Here are some points, one per row:
tensor([14.,  0., 12.,  0.,  0., 41., 31., 60., 20.,  4.,  0., 38., 36., 16., 64., 28.,  0.,  0., 31.,  0., 61., 18., 81.,  0., 98., 27.,  0.,  0., 56.,  0.,  0.,  0.])
tensor([  0.,   0.,   0.,  81.,   0.,   0.,   0.,   0.,   0.,   0.,  33.,   2.,   0.,   0.,   0.,   0.,  90.,   2.,   0.,  30.,   0.,   0.,   0.,  11.,   0.,   0.,  50.,   0.,   0., 112.,   0.,   0.])
tensor([66., 14.,  0.,  0., 71., 20.,  0., 66., 73.,  0., 31., 37.,  0.,  0.,  0.,  0.,  0.,  0., 41., 27.,  0., 15., 33., 27., 14.,  0.,  4.,  4., 46.,  0., 18., 46.])
tensor([ 96.,   0.,   0.,   0.,  23.,  69.,  12.,  65.,  58.,   0.,   0.,  15.,   9.,   0.,   0.,   0.,   0.,   0.,  70.,   0.,   3.,   0.,  77.,   2.,  30.,   0.,   0.,   1., 126.,   0.,   0.,   3.])
tensor([  5.,   8.,   0.,   0.,   2.,   0.,   0.,   0.,  13.,   1.,  59.,   0.,   0.,   0.,   0.,   0.,   0.,   9.,  30.,  20.,   0.,  25.,   5.,  33.,   0.,   1.,   7.,  51.,  27.,   0., 100.,  50.])
tensor([  5., 104.,  96.,   0.,   0.,   0.,  20.,   0.,  38.,   0.,   0.,   0.,  46.,  72.,   2.,   0.,  11.,  59.,  20.,  41.,   0.,  23.,  11.,   9.,  12.,  29.,  19.,  64.,  19.,  16.,  13.,  13.])
tensor([25., 46., 30., 13.,  0.,  0., 13., 19., 13., 21.,  0.,  1., 34., 54., 54., 44., 22., 55., 61., 52., 23., 49., 85.,  0., 70., 93.,  0.,  0., 21., 42., 20.,  0.])
tensor([  0.,   0.,   1., 108.,   0.,   0.,   0.,   0.,   0.,   0.,   0.,   0.,   7.,   0.,  23.,  15.,  33.,   0.,   0.,   0.,   0.,   0.,   0.,   0.,   0.,   0.,  10.,   0.,   0.,   0.,   0.,   0.])
tensor([  0.,  50.,  12.,  41.,   0.,   0.,   0.,   0.,   0.,   2.,   0.,   0.,  12.,   0.,  20.,   0.,  76.,  43.,  29.,  46.,  38.,  69.,  79.,   0.,  54., 102.,   0.,   0.,   0.,  25.,   0.,   0.])
tensor([ 0.,  0.,  0.,  0., 43.,  0.,  0.,  0.,  0., 15., 26.,  0.,  0.,  0.,  0.,  0.,  0.,  0.,  0.,  0.,  0., 62.,  0.,  0.,  0.,  0.,  0.,  0.,  0.,  0.,  0., 92.])
tensor([ 0.,  3., 16.,  0., 36., 13.,  0., 19., 21., 47., 97., 80., 41., 24., 40., 14., 37., 40., 55., 41.,  0.,  0.,  0., 66.,  0.,  0., 64., 49.,  0., 51., 51.,  0.])
tensor([ 0.,  0.,  0.,  0.,  0., 96., 66., 67.,  0.,  0.,  0.,  0.,  0.,  0.,  0., 40.,  0.,  0.,  0.,  0., 54.,  0., 42.,  0., 35.,  0.,  0.,  0.,  0.,  0.,  0.,  0.])
tensor([ 0.,  0., 45., 45.,  0.,  0.,  3.,  0.,  0., 15.,  0., 24., 50., 20., 70.,  0., 89., 27.,  0., 18., 10.,  0.,  0., 43.,  0.,  0., 64., 15.,  0., 28.,  4.,  0.])
tensor([48.,  0., 23.,  0., 53.,  0.,  0.,  0., 56., 14., 67., 24., 10., 33., 12.,  0.,  0., 65.,  6.,  2.,  0.,  0.,  0., 86.,  0.,  0., 60., 61., 14.,  0., 82., 17.])
tensor([  0.,   0.,   0.,   0.,   0., 127.,   0.,  17.,   0.,   0.,   0.,   0.,   0.,   0.,   0.,   0.,   0.,   0.,   0.,   0.,   0.,   0.,   0.,   0.,   0.,   0.,  18.,   0.,   0.,   0.,   0.,   0.])
tensor([64., 78., 34.,  0.,  4.,  0., 96., 25.,  0.,  0.,  0.,  0., 34., 13.,  0., 26.,  5., 30.,  0., 85., 38.,  6., 59.,  0., 34., 38.,  9.,  0., 10., 51.,  0.,  0.])
tensor([ 0.,  0.,  0.,  0., 34.,  0.,  0.,  0.,  0., 18., 16.,  0.,  0.,  0.,  0.,  0.,  0.,  0.,  0.,  0.,  0., 72.,  0.,  0.,  0.,  0.,  0.,  0.,  0.,  0.,  0., 88.])
tensor([ 0., 64., 19., 34.,  0.,  0., 22.,  0.,  0.,  0., 28., 12., 32., 12., 18.,  0., 72., 52.,  2., 84.,  0.,  0.,  0., 19.,  0.,  9., 55., 17.,  0., 49., 21.,  0.])
tensor([ 0.,  0.,  0., 64.,  0., 13.,  0.,  0.,  0.,  0.,  0.,  6., 21.,  0., 21., 22., 22.,  0.,  0.,  0., 77.,  0.,  0.,  0.,  7.,  0.,  0.,  0.,  0.,  0.,  0.,  0.])
tensor([  0.,  23.,  21.,   0.,  21.,  21.,   0.,  22.,  61., 123.,  37.,  15.,  18.,  50.,  34.,   2.,   0.,  51.,  91.,   0.,   0.,  63.,  67.,   0.,  77.,  73.,   0.,  21.,  31.,  13.,  31.,   0.])
tensor([  7.,   5.,   0.,  15.,   0.,  12.,  84.,  75.,   0.,   0.,   0.,  70.,  13.,   0.,  20., 108.,   0.,   0.,   0.,   0.,  79.,   0.,   0.,   0.,   8.,   0.,   0.,   0.,   0.,  17.,   0.,   0.])
tensor([66., 23., 68.,  0.,  3., 29., 66., 22., 40.,  0.,  0., 39., 63., 49., 41., 26.,  0., 10., 13.,  0.,  2.,  0.,  0., 89., 13.,  0., 51., 50., 61.,  0., 24.,  0.])
tensor([ 20.,  24.,   3.,   0.,   0.,   0.,   0.,   0.,  10.,   0.,   6.,   0.,  38.,   0.,   0.,   0.,   0.,   2.,  28.,  39.,   0.,  51.,  26.,   0.,   4.,  18.,   0., 118.,  63.,   0.,  45.,   0.])
tensor([ 1., 12., 35.,  0., 56., 18.,  0.,  3., 47., 67., 86., 61., 43., 44., 24., 12., 17., 49., 43., 20.,  0.,  0.,  0., 56.,  0.,  0., 64., 50.,  0., 59., 41.,  0.])
tensor([  0.,   0.,   0.,   0.,   0.,   0.,   0.,  17.,   0.,   0.,   0.,  13.,   0.,   0.,   0.,  15.,   0.,   0.,   0.,   0., 127.,   0.,   0.,   0.,  12.,   0.,   0.,   0.,   0.,   0.,   0.,   0.])
tensor([ 36.,  75.,  37.,   0.,   0.,  11., 124.,   0.,  30.,   0.,   0.,   4.,  50.,  22.,  16.,   0.,   6.,  14.,   5.,  56.,   0.,   0.,   0.,  47.,   0.,   0.,  53.,  52.,  47.,   0.,  14.,   0.])
tensor([15.,  0.,  0.,  0., 32.,  0.,  0.,  0.,  0., 27., 26.,  0.,  0.,  0.,  0.,  0.,  0., 15.,  0.,  5.,  0., 40.,  0., 26.,  0.,  0., 28., 33.,  0.,  0., 17., 69.])
tensor([ 0.,  0.,  0.,  0., 12.,  0.,  0.,  0.,  0., 39.,  9.,  0.,  0.,  0.,  0.,  0.,  0.,  0., 20.,  4.,  0., 26., 21.,  0.,  0.,  4.,  0.,  0.,  0.,  0.,  0., 93.])
tensor([ 0., 38.,  0., 67.,  0., 28., 25.,  0.,  0.,  0.,  0., 24., 41.,  0., 62., 37., 57., 11.,  0.,  0., 23.,  0.,  0.,  0.,  0.,  0.,  8.,  0.,  0.,  9.,  0.,  0.])
tensor([ 18.,   0.,  87.,   0., 103.,   0.,   0.,  38.,  40.,  69.,   0.,  61.,   0., 110.,   8.,  80.,   0.,   0.,   0.,   0.,   0.,   0.,   0.,  60.,  19.,   0.,  51.,   5.,   0.,  51.,   0.,  44.])
tensor([60.,  0., 19.,  0., 71., 43.,  0., 49., 85.,  0.,  0.,  7.,  0., 48.,  0.,  9.,  0.,  0.,  5.,  0.,  0., 14., 25., 16., 80.,  0.,  0.,  3., 47.,  0.,  0., 29.])
tensor([ 53.,   2.,  61.,   0.,  47.,  53.,   8.,  87.,  61.,  15.,   7., 109.,  49.,  51.,  35.,  77.,   0.,   8.,  55.,   3.,   5.,   0.,   5.,  64.,   2.,   0.,  39.,  17.,  36.,   1.,  12.,   4.])
tensor([ 3.,  0.,  0.,  0., 48.,  0.,  0.,  0.,  0.,  0., 55.,  0.,  0.,  0.,  0.,  0.,  0.,  0.,  0.,  0.,  0., 20.,  0.,  0.,  0.,  0.,  7.,  0.,  0.,  0., 13., 91.])
tensor([  0.,   0.,   0., 101.,   0.,   0.,   0.,   0.,   0.,   0.,   0.,   7.,   6.,   8.,  13.,  77.,  10.,   0.,   0.,   0.,  10.,   0.,   0.,   0.,   0.,   0.,   2.,   0.,   0.,  90.,   0.,   0.])
tensor([  0.,   1.,  11.,   0.,  12.,   0.,   0.,   0.,  21., 107.,  37.,   0.,   1.,  50.,  65.,   0.,  21.,  53.,  20.,   0.,   0.,  66.,  13.,   0.,  47.,  69.,   0.,  42.,  10.,   0.,  51.,   0.])
tensor([ 0., 30.,  0., 50.,  0., 26., 30.,  5.,  0.,  0.,  0., 21., 42.,  0., 47., 31., 44.,  3.,  0.,  0., 63.,  0.,  0.,  0.,  4.,  0.,  0.,  0.,  0.,  0.,  0.,  0.])
tensor([  0.,  16.,  17.,  52.,   0.,   0.,   0.,   0.,   0.,  47.,   0.,   0.,   2.,  16.,  19.,   0.,  73.,  69.,  28.,  29.,   0.,  81.,  47.,   0.,  41., 126.,   0.,   0.,   0.,  72.,  12.,   0.])
tensor([66., 40.,  0.,  0., 19.,  0., 15., 35., 29.,  0., 65.,  5., 10.,  0.,  0.,  0.,  0., 21., 45., 57.,  0., 22., 13., 33.,  0., 12., 10., 32., 54.,  0., 98., 21.])
Along one direction, these points spread out more than along any other. Take the direction at right angles to it along which they spread out most. Then take the direction at right angles to both along which they spread out most. Go by this last direction. For each point below, how far along it does it lie, from 0 to 99? 50 is the average, and the first point above lies past it. One standard deviation of the points above along it is 16.
tensor([  0.,   0.,   0.,   0.,   0.,   0.,   0.,  17.,   0.,   0.,   0.,  13.,   0.,   0.,   0.,  15.,   0.,   0.,   0.,   0., 127.,   0.,   0.,   0.,  12.,   0.,   0.,   0.,   0.,   0.,   0.,   0.]) 56
tensor([ 0.,  0.,  0., 64.,  0., 13.,  0.,  0.,  0.,  0.,  0.,  6., 21.,  0., 21., 22., 22.,  0.,  0.,  0., 77.,  0.,  0.,  0.,  7.,  0.,  0.,  0.,  0.,  0.,  0.,  0.]) 50
tensor([ 3.,  0.,  0.,  0., 48.,  0.,  0.,  0.,  0.,  0., 55.,  0.,  0.,  0.,  0.,  0.,  0.,  0.,  0.,  0.,  0., 20.,  0.,  0.,  0.,  0.,  7.,  0.,  0.,  0., 13., 91.]) 33
tensor([  0.,   0.,   0.,   0.,   0., 127.,   0.,  17.,   0.,   0.,   0.,   0.,   0.,   0.,   0.,   0.,   0.,   0.,   0.,   0.,   0.,   0.,   0.,   0.,   0.,   0.,  18.,   0.,   0.,   0.,   0.,   0.]) 53
tensor([  0.,   1.,  11.,   0.,  12.,   0.,   0.,   0.,  21., 107.,  37.,   0.,   1.,  50.,  65.,   0.,  21.,  53.,  20.,   0.,   0.,  66.,  13.,   0.,  47.,  69.,   0.,  42.,  10.,   0.,  51.,   0.]) 47
tensor([66., 40.,  0.,  0., 19.,  0., 15., 35., 29.,  0., 65.,  5., 10.,  0.,  0.,  0.,  0., 21., 45., 57.,  0., 22., 13., 33.,  0., 12., 10., 32., 54.,  0., 98., 21.]) 46
tensor([ 0.,  3., 16.,  0., 36., 13.,  0., 19., 21., 47., 97., 80., 41., 24., 40., 14., 37., 40., 55., 41.,  0.,  0.,  0., 66.,  0.,  0., 64., 49.,  0., 51., 51.,  0.]) 26
tensor([ 96.,   0.,   0.,   0.,  23.,  69.,  12.,  65.,  58.,   0.,   0.,  15.,   9.,   0.,   0.,   0.,   0.,   0.,  70.,   0.,   3.,   0.,  77.,   2.,  30.,   0.,   0.,   1., 126.,   0.,   0.,   3.]) 84
tensor([15.,  0.,  0.,  0., 32.,  0.,  0.,  0.,  0., 27., 26.,  0.,  0.,  0.,  0.,  0.,  0., 15.,  0.,  5.,  0., 40.,  0., 26.,  0.,  0., 28., 33.,  0.,  0., 17., 69.]) 33
tensor([  0.,   0.,   0., 101.,   0.,   0.,   0.,   0.,   0.,   0.,   0.,   7.,   6.,   8.,  13.,  77.,  10.,   0.,   0.,   0.,  10.,   0.,   0.,   0.,   0.,   0.,   2.,   0.,   0.,  90.,   0.,   0.]) 42
tensor([ 0., 64., 19., 34.,  0.,  0., 22.,  0.,  0.,  0., 28., 12., 32., 12., 18.,  0., 72., 52.,  2., 84.,  0.,  0.,  0., 19.,  0.,  9., 55., 17.,  0., 49., 21.,  0.]) 34
tensor([ 20.,  24.,   3.,   0.,   0.,   0.,   0.,   0.,  10.,   0.,   6.,   0.,  38.,   0.,   0.,   0.,   0.,   2.,  28.,  39.,   0.,  51.,  26.,   0.,   4.,  18.,   0., 118.,  63.,   0.,  45.,   0.]) 49
tensor([ 36.,  75.,  37.,   0.,   0.,  11., 124.,   0.,  30.,   0.,   0.,   4.,  50.,  22.,  16.,   0.,   6.,  14.,   5.,  56.,   0.,   0.,   0.,  47.,   0.,   0.,  53.,  52.,  47.,   0.,  14.,   0.]) 52
